A state moves one step at a time under one of 7 hidden systems, and each row is a state written as 18 numbers. Each run below is a few steps of one system.
j_446, run 1:
[[ 41 -12  13   6  -7   9 -20  16 -40  33   0  32   1  48   6 -19 -20   7]
 [ 44  -7 -21 -35  -1   2 -32  22 -60   9   0 -24 -13  -1  -3 -32 -19 -27]
 [  8   6 -42 -25  48 -51 -11  18 -21 -13 -22 -30 -20 -27 -34 -10   8 -13]
 [-60  10 -32   5  63 -15  -1 -18  -4 -41  -8  10  -2 -22 -22  18  17  47]
 [-57 -19  33   8  16  58   1 -15  24 -32 -27   4 -21  -8   5  21  -3  73]
 [-15   7  45 -10 -51  71  13   0  60  -6  -6 -40 -17 -38  42 -13 -11  14]
 [ 15  19  32   8 -67 -16  45  -3  69   2  17 -32  15 -24  32   3  24 -64]
 [ 13  22   1  44 -32 -56  45 -12  29  31  40  53  48  42  23  27  25 -47]
 [ 36 -32   5  29 -15  -4 -12   2 -63  58  32  78  42  96  -6  16 -17  -6]
 [ 67 -34 -14 -32  -1  10 -63  39 -92  58  -1   0  -3  40 -35 -51 -52  -4]]
j_271, run 2, 10 rows:
[[  7 -40 -14  21  21 -26  11 -21   7   9  -1  51 -10  29   6  -9  -5 -20]
 [ 15 -23 -20  -3  11   9  -9 -26  -8  33   8  34 -42 -10  36 -31 -19  16]
 [ 24 -27  -5 -30  11   3 -25 -20 -47  49  -2   1 -23  -7 -20   1  -5  17]
 [  6  20 -12 -28  -4 -18 -12  20 -21  46  11 -39 -18 -34 -24   1  -3  27]
 [-40  23  21 -20  -5 -21   0   8 -18  -8  28 -41  17 -24 -52  14  29  24]
 [-42  34  47   3   2  -5  20  33  26 -26  -4 -32  18   7  -7  -4  37  30]
 [-24   3  45   0 -20  41  16  16  19 -54  -9 -16  30  26  28  -7  23 -19]
 [ 26 -13  10  14 -10  27  20   4  46 -21 -35   2  35  33  31  -3   0 -65]
 [ 21 -18 -48  22 -10  20   8 -44  44  -6  -2  36  24  -5  30  -3 -33 -59]
 [ 22 -23 -47  35  24  -4 -18 -53  13  22  -4  70   5   2 -14  -5 -42  -2]]
j_260, run 3, 10 rows:
[[-12  25  35   7  -7  61 -18   4 -20  13  -8   5  24  18   6  29   0  64]
 [ 40  21  10  23 -24  17  -9  69   5   6 -21  -5  10  50  27 -12 -31   0]
 [ 10  34 -39  36 -22 -41  -6  31   9 -60  24  16   0   2  12 -10 -23 -46]
 [-34 -19 -14  27  29 -64   8 -23 -12 -44  16  42 -23   5 -30  37  14  -2]
 [-50 -63   3 -17  23  10   1 -21 -41  35  29  30 -31  10  -6   0  -1  57]
 [ 30 -53  31 -45 -26  26  -6  24 -33  59   6 -36 -31  11  15 -51 -18 -11]
 [ 42  26 -17 -28 -32 -29  10   9  37  17   4 -59 -12 -57   7 -48  -6 -62]
 [-22  51   6  -5  18 -37  10 -57  30 -35  -1 -20  26 -61 -52  23  53 -12]
 [-48  13  29  -3  62  36   7 -34   2  17 -30   7  45  11 -23  30  47  83]
 [  7   0  22 -13   1  92 -11  49 -23  32 -25 -15  58  65  44 -22 -17  30]]
j_756, run 4, 10 rows:
[[ 44  25 -55  16  35 -36 -22  -2 -19 -60 -32  25 -11   6  10   7   1 -54]
 [-14 -38 -68  14  18 -24  -8  24 -28 -47  -7  16 -42   7  -4  49 -33 -20]
 [-57 -59   4  17 -13 -15   2  47  -5 -25  15   2 -56   8 -21  17 -39  33]
 [-59 -26  53   0 -24 -10  21  15  21  -7  44  -7 -58 -16  10 -44   2  52]
 [-19   4  63 -31 -16 -13  37 -37  16  33  29 -11 -42 -26  48 -29  62  16]
 [ 28  14  12 -39  -3  13  28 -38 -12  84   9 -14   2 -12  56  33  63  -3]
 [ 40  19 -12 -31 -12  35 -11   6 -41  91   2 -21  69  19   0  43  12 -10]
 [ 35  33 -15  -3  -1  15 -27  37 -15  41  -9 -23 105  28 -59 -26 -34 -12]
 [  5  29 -20  14  43  -8 -27   7  21 -47 -30  -2  89  13 -65 -69 -17 -29]
 [ -6  -9 -37  14  79  -6 -14 -27  32 -97 -71  20   9  -4 -18 -33  -2 -32]]
j_140, run 5, 10 rows:
[[ 34  58  43  14 -35 -25 -12  42 -13  32  26   1   6  24   2 -39   3  25]
 [ -4  23 -29 -14 -29 -32  -1  37 -37 -36  54 -20  21   1   8 -34  -3 -55]
 [ -6 -18 -42 -10  45 -53  20  50 -13  14 -17 -17  30  37 -20  -1   9 -31]
 [-61 -45 -58 -17  28  38  15  13  -7  24   4 -15  35   1   9  38 -19  14]
 [ -1 -48  32 -14   1  68  -7 -14  25  21 -43 -18  39   7 -41  -2 -26   5]
 [  1  17  16 -12  -4  37  -7 -30  65 -22 -30 -29 -17 -65  -2 -47 -16   6]
 [ 15  21  17  -1  30 -20  -6 -68  14 -49 -27  20 -21 -35  -8   5  49 -18]
 [  5  47   6  24  28 -14   5 -25  -6   3  -9  47 -29  13  52  38  46  47]
 [ 29  24  28  34 -58  32 -11   6 -38  -5  30  46  -2  54  46  42  -7   3]
 [ 46  19  12  35 -62 -31 -10  62  15   7  20   8 -14  27   2 -29 -49 -23]]
j_756, run 6 (10 x 18):
[[  3  66   8  24  -9 -35  20  31  67  28  16  -2  24  -7  17 -62  -3  15]
 [-24  22   5  -3  25 -25  29 -50 -10 -25  25  26  58  18   4   6  73 -39]
 [ 43 -28 -30  -1  61  11   0  -9 -20  38 -54  41  -2  56  42  12   9  -8]
 [  4 -51 -45 -25 -24  63 -37   3 -58 -10  22  -5  21   7 -10  -2 -61 -32]
 [ 30 -27  26  11 -29 -29 -20  20  38  -1 -19 -23 -18 -14 -82 -41 -60 -22]
 [-46  33 -14  15  25 -34   1 -47  48 -38  17   8  -5 -77 -43 -20   5  34]
 [-13  21  44   7  48  -1  -2 -29 -11 -43 -47  13 -51   1  13  47  64  48]
 [ 12  23 -20 -14 -14  55  -8  42 -33  -8  -5 -12 -58   7 108  26  -2  24]
 [ 12  -3  20  -5 -91 -10  19  65  -7   4  43 -51  -1  14  21  25 -12 -59]
 [-22  12  -9  30 -22 -77  50  15  61  65  45  12  45   3 -20  -4  -1  -7]]
j_252, run 7 (10 x 18):
[[  2  22  13  30  -5 -26  11 -16  38  36   2  33 -58 -23  19  27  -3  56]
 [ -6   6  59  -7 -29   6 -19 -31 -54   5  47  24 -22   2  -8 -11  25  39]
 [ 42   1   7 -24 -20   4   2  39 -32  64  14 -13 -14  30  53 -42   5  -6]
 [-34   0 -45 -27 -10 -13  18  13 -34  27  59 -16  63   3   2  -5  13 -36]
 [-18 -49 -11   0  31  -8  30   9  32  55 -26  -4  58  32 -38  11  -6 -13]
 [-45  -4   1  13  24  46 -18  -6  32 -13 -21   5  56   1 -39 -32 -36  42]
 [ 23  -6  37 -15  22  31 -24   9  18 -55 -64 -35  -2  -7 -25 -61  -8 -17]
 [ 30  70 -36   5  17 -13  -5  12  33 -55 -36 -27 -12 -41  33  -9  11 -27]
 [ 19  36   1  25  -8 -38   6 -26   4 -43 -16  11 -13 -16  -9  92  42 -28]
 [ 15  15  25  57 -38   4  -8  -7   4   2   6  58 -42  16  18  76 -18  41]]
j_260, run 8:
[[  7  30  27 -51  -4   9   0 -37 -51  26  24 -33  15 -23   7   5  67  -4]
 [ 15  34 -11 -21  28  -4  14  28   7  74 -32 -47  51   0 -16  32  27  10]
 [ -2  45 -19   2 -13  32 -27  14   2 -10   5 -22  96  -6 -47  -7 -27  -6]
 [ 19   9  -2  40  39   6 -19   6  40 -44 -64  23  44  33 -42 -17 -23  -7]
 [-15  -1 -39  24  40  48 -22 -16   3 -64 -19  54  -5  14  40 -24 -30  11]
 [ 13 -53  -6   7   7  33  -3  11 -24 -38 -35  24 -60  36  52  47  -9 -19]
 [ -9 -33 -27  16 -52  13  16  12  11   8  31   7 -74 -18  55  53 -36  -3]
 [  8 -11  56  20 -85 -38   7  -9   0   0  52   7 -56 -16 -23  34  -2  -4]
 [-10  32  48  12 -15 -74  18  -8  12  48  45  14 -40 -17 -10 -31  29  49]
 [  2  38  34 -40  17 -44  -3   3 -61  33  42 -16   9   9 -11 -59  58  24]]
j_446, run 9:
[[ -3 -10  12 -12  -6   4  -1  19 -42   6   0 -15  26  28 -24  45  13  -7]
 [ -6  18 -15   2  11  -3 -11  47  -3  14  -2 -18  30  13 -21 -27 -22  21]
 [-12 -14  -3  -6  19   9  -7   2  -4 -43 -12  -9  29   7 -25 -32  -2 -26]
 [  7  -8 -19  10  40   3   0  -5  44  -8 -48   9 -11  -1  10 -20 -12   6]
 [ -6 -11 -27   5  -8  37  -2 -42   8 -21   2  15 -12 -26  25  29 -14 -14]
 [  8  -9  15  15 -36  -2   4  -8  29  11   4   1 -36 -26 -13  40 -22  10]
 [  1  28  18  12 -47 -15  -5 -13   0  -2  50  11 -13 -21   1  -9  -1  -1]
 [ 21   6  48   9 -15 -35   8   0 -14  -3  13  18 -19  29   0 -14  29  -4]
 [ 18  15  -4 -10  20  -8  -1  21 -42  26   6  15  -4  33  47 -19  25   8]
 [ -1 -26 -15 -40  22   6   0  25 -57  19 -14 -27   2  23   4  15  16  -8]]
j_962, run 10:
[[ 30   9  75  -8   5 -13   5  40  26  23 -45 -24 -60  17  25 -48  21  38]
 [ -6  56  13 -18 -40 -44  38  18  15   8  52 -37   4 -25  46 -27  50 -33]
 [-25 -14   5   2  33 -79  54  -4   0  53   7   2  22  24 -23  57  62   2]
 [-60 -40 -60   7   2  -3  16  22 -25  55  64  33  44  34  15  10 -31  25]
 [ 40 -54   5 -16 -15  36 -36   5 -49  51  -4   9  56  44 -68 -20 -55 -23]
 [ 52   3 -78 -45  24  45 -47  -2  -5   8 -41 -46  22 -50 -11 -34 -53 -49]
 [  5  32 -21 -10  24  44 -33 -79   0 -82 -43  -8  20 -69 -38  55  12 -25]
 [-50  15  18  43  37  58 -12 -13  45 -76 -58  24 -59 -17  23  51  -6  86]
 [-13  32 113  49 -77  37  -1  36  43 -70  11  13 -46  22  36 -33 -13  46]
 [ 50  35  79  18 -26 -86  44  64  66  -3 -18 -30 -55  20  42 -72  40 -33]]
j_962, run 11 (10 x 18):
[[  3 -12   9  -3   9  19   4 -19 -29  32  -4  21  40  43  -1  34  24  -3]
 [  6 -16 -43 -10 -12  33  -4  35 -20  26  -2 -15   3  10  23  26 -40  -4]
 [ 24  -1 -10   0 -34  -2 -32  -3 -12 -14   1 -16  10 -26 -61  18 -33 -28]
 [ -1  12 -30   7  45 -13 -24 -14  17 -34 -34   2 -20 -31 -25 -23 -19  15]
 [-24  18  27   8  14  29 -15 -30  -5 -62   0  22   2   0  11 -17  20  23]
 [  0  -5  59  -2   1  32  13  26  16  -8 -35 -11 -37  32  47  -4  24  27]
 [  3  10  32  -2 -56 -18  29  33  26   1  26 -29 -28 -10  37   1  14 -23]
 [  6  -5   4  11  -4 -83  33  -1  23  40  17   0 -12  -6 -22  17  26 -17]
 [-26  -9 -47   9  23 -44  10 -19 -20  45  50  49  26  15   5 -11   1  10]
 [ 16 -32  -9 -19  15  30 -25  -9 -68  51  12  28  44  50 -15 -10 -13   6]]
j_252, run 12, 10 rows:
[[ 15  45  19  22  -1   5 -33 -33 -36   5   8  43  26  14 -30  18   6  40]
 [ 46  -1  18  -4 -18  24 -41  49 -53   3 -12  -3 -13  42  -3  -8 -29   4]
 [-14   3 -58  -9 -10 -21  -8  61 -36 -30  33 -22  -7   3  18 -14 -29 -28]
 [-43 -45 -30  -4  39 -59  43  13   5  -6  -2  -8 -12   9 -12  29  24 -21]
 [-62 -21   7   8  48  20  26 -23  31  13 -18  25  -2   5   9  28  19  70]
 [-16 -22  72 -26 -20  82  -9 -27  -1 -14 -16 -13 -19  -7  16 -22  11  39]
 [ 36  27  13 -28 -49  32   4   4  32   3  10 -44 -17 -39  57 -58  -2 -43]
 [ 25  40 -24   0 -23 -59  23 -33  21  12  34  -2  38 -34  -8   6  31 -75]
 [ 27  19  -2  41  13 -32   3 -39  15  59 -12  59  55  29 -47  51   5  11]
 [ 11  -4  22  23  -3  55 -63   9 -48  -2  -7  44  32  46 -50  -7 -53  57]]
j_271, run 13:
[[-24  11 -53   1  41 -12  -8  36 -54  -1  18  27   4  36  44  -8   7  20]
 [-24 -50 -28 -29  36  -7   2  50 -53  11   4 -15 -21  37  13 -19  -7   6]
 [-27 -62  -4 -46  21 -17  19  26  -3  17  -8 -53 -51 -22  -5 -22   5  -2]
 [-39 -43  36 -34   5   3  31 -32  30  17 -11 -49 -28 -51 -20  14  34  13]
 [-24   9  69   3 -26  46  15 -30  56  14 -17 -24  12 -31 -14  36  21  39]
 [ 17  29  62  24 -67  58  -8  -9  35  -7   0  -5  53  12 -20  18 -14  -6]
 [ 56  51  11  35 -45  -1 -20  -1  32 -26   2  24  67  19 -14 -20 -21 -63]
 [ 31  50 -66  33  21 -28 -15 -25   6 -40  10  60  47   7  20 -33  -8 -53]
 [  1   8 -86  21  78 -12 -27 -10 -34 -14 -11  69   1  27  33 -14 -12  13]
 [ -5 -41 -65 -12  54   6 -35  40 -69   4 -15  23 -61  24  22  -1 -44  43]]
j_140, run 14:
[[  7   0   1 -10 -34  21   8 -11   6  29  33   5  18  -4  30 -17  -6 -20]
 [ 41  11 -17  -4  -8 -18  -3 -11   7  30   2  -4  24  -4 -10 -28  -6 -41]
 [  8  19 -65  -7  23 -17 -13  -9 -14  13   9  -4  14 -28  -3   1 -13 -16]
 [  7   0 -27  -5  31  14 -32  -3 -40   3 -25   1  22   7 -34  25 -11  16]
 [ -7  10   6  -2   7  46 -25  31 -10 -26 -30 -26  -3  -1 -11   7 -20  39]
 [-14  -4  46   2 -13  17 -10  13  16 -67 -27 -26 -24  -7 -25   0  -1   1]
 [-36  -3  41  13  12 -34  33   2  38 -41 -11  -5 -38  -5   7  -1  38  16]
 [-38 -21  32  10   0 -12  44 -28  12   1  29  35 -10  22  40  15  45   9]
 [ 18 -13  25   9 -33   6  29 -11  16  67  29  35  10  41  54 -14  11  -8]
 [ 54   8 -33  -3 -55  -9   0  -9   8  55  40  13  18  -5  28 -34 -33 -60]]

Which system made each of these runs?
run 15, 2 rows:
[[ 41  13  29  14  -5  18 -32 -22   6 -43 -36  15 -53 -11   7  -3 -10   2]
 [ 37  38 -14   4 -25 -14 -24  -9 -26 -28  17   6 -56 -29  35  14   0 -15]]
 | j_252
run 16:
[[ -6  17  17  22 -39 -11  -9   2  18  -3  37  12 -17 -23 -15 -27 -28  22]
 [  8  -4  11  -6   8 -37 -13 -12 -27 -11  25  15  -5   5 -22 -58   8 -18]]
 | j_140
run 17:
[[ 47  50  24  38 -56  12  -9 -14  19  29  11  26  46  10 -15  19 -12  -9]
 [ 31  59 -24  29 -26 -11 -21  -7 -12  -1  43  43  64  18  -2 -29 -16 -29]]
 | j_271
run 18:
[[ 31  36  30  22  -7 -16 -33 -28   1  22  -8  19  10 -20 -73  21 -10  39]
 [-18  60  10   2  -2  10 -36  -1 -32 -40  34  12  -2 -20  -4 -43  -2  48]]
 | j_140
run 19, 2 rows:
[[-27 -17  25  -5 -24  76   4   2  14   2 -10 -21  -3  -3  23  40 -16  39]
 [ 20  32  58  19 -69  37  -2  13  35   0  10  -8   9   3  14  -8 -18   2]]
 | j_756
run 20:
[[  3 -59   6   3 -16  30   6 -24  29  -2 -10   8  27  13 -23 -25 -30 -47]
 [ 14   1 -37  11  23   5 -16 -29  39  -5 -13  20   8 -33 -13 -61 -36 -10]]
 | j_252
run 21 (2 x 18):
[[-38  58  25  24 -35   4  -8  -4  11 -36  20 -22  30 -38 -55  62   6  39]
 [-33  19  65  44  17   2   3  30  27  -3 -19  25  26  53 -32 -10   5  78]]
 | j_260
run 22:
[[ 24   5   6 -17 -14  22 -10 -28 -37  30  18   8   9  -1  10  18  12  -8]
 [ 16  19 -17  -6  -1 -14   0  21  -8  49   7  -9  30   9  -4   5  -3  -1]]
 | j_271
run 23, 2 rows:
[[  9  -4 -29  -6  36  42 -22  -2  -7 -46 -25   9   1  10  27 -52 -18 -13]
 [  7 -30 -28  -9  22  25   6   3   3 -43 -44  -7 -31   1  36  34  -5 -35]]
 | j_260
run 24 (2 x 18):
[[-16   3  10  13  -3 -19   7 -17  37 -33  -7  -5  19 -14 -39   2   1 -18]
 [-30   5  -4  10  45 -12  11 -27  26 -10  -8  29   4   3   8 -19  19  25]]
 | j_140
run 25:
[[-17  -9   8  -3 -21  14   8  26 -22   1  16 -14  10  21  11  48   5   2]
 [ -4 -23  -3   2 -19 -15   3  32   4   9   3 -19 -10  -2 -26   4 -27  -9]]
 | j_962
run 26 (2 x 18):
[[ 40  38 -13  21 -17 -26  -1   8   2  -1  -4   1  10   0   3  30   3 -37]
 [ -9  17 -42  28   9 -32  -4  15 -15  -4  18  24  25  15 -10  33  -8  -2]]
 | j_756
run 27:
[[-32   1  12  -2   9  38 -30 -36 -23 -43   9  14  20 -16 -34 -15 -11  25]
 [ -3  -1  46  -8  22  57 -11  12  21 -18 -56 -22 -12   6  13 -30  -1  39]]
 | j_962
run 28, 2 rows:
[[  9  39  -8  27  33 -34 -10 -28 -10 -28 -20  31  26   9 -34  45  30  -5]
 [-30  -5 -31  12  44  25 -23   4 -35  11  -6  35  13  25  -7  23 -20  63]]
 | j_260
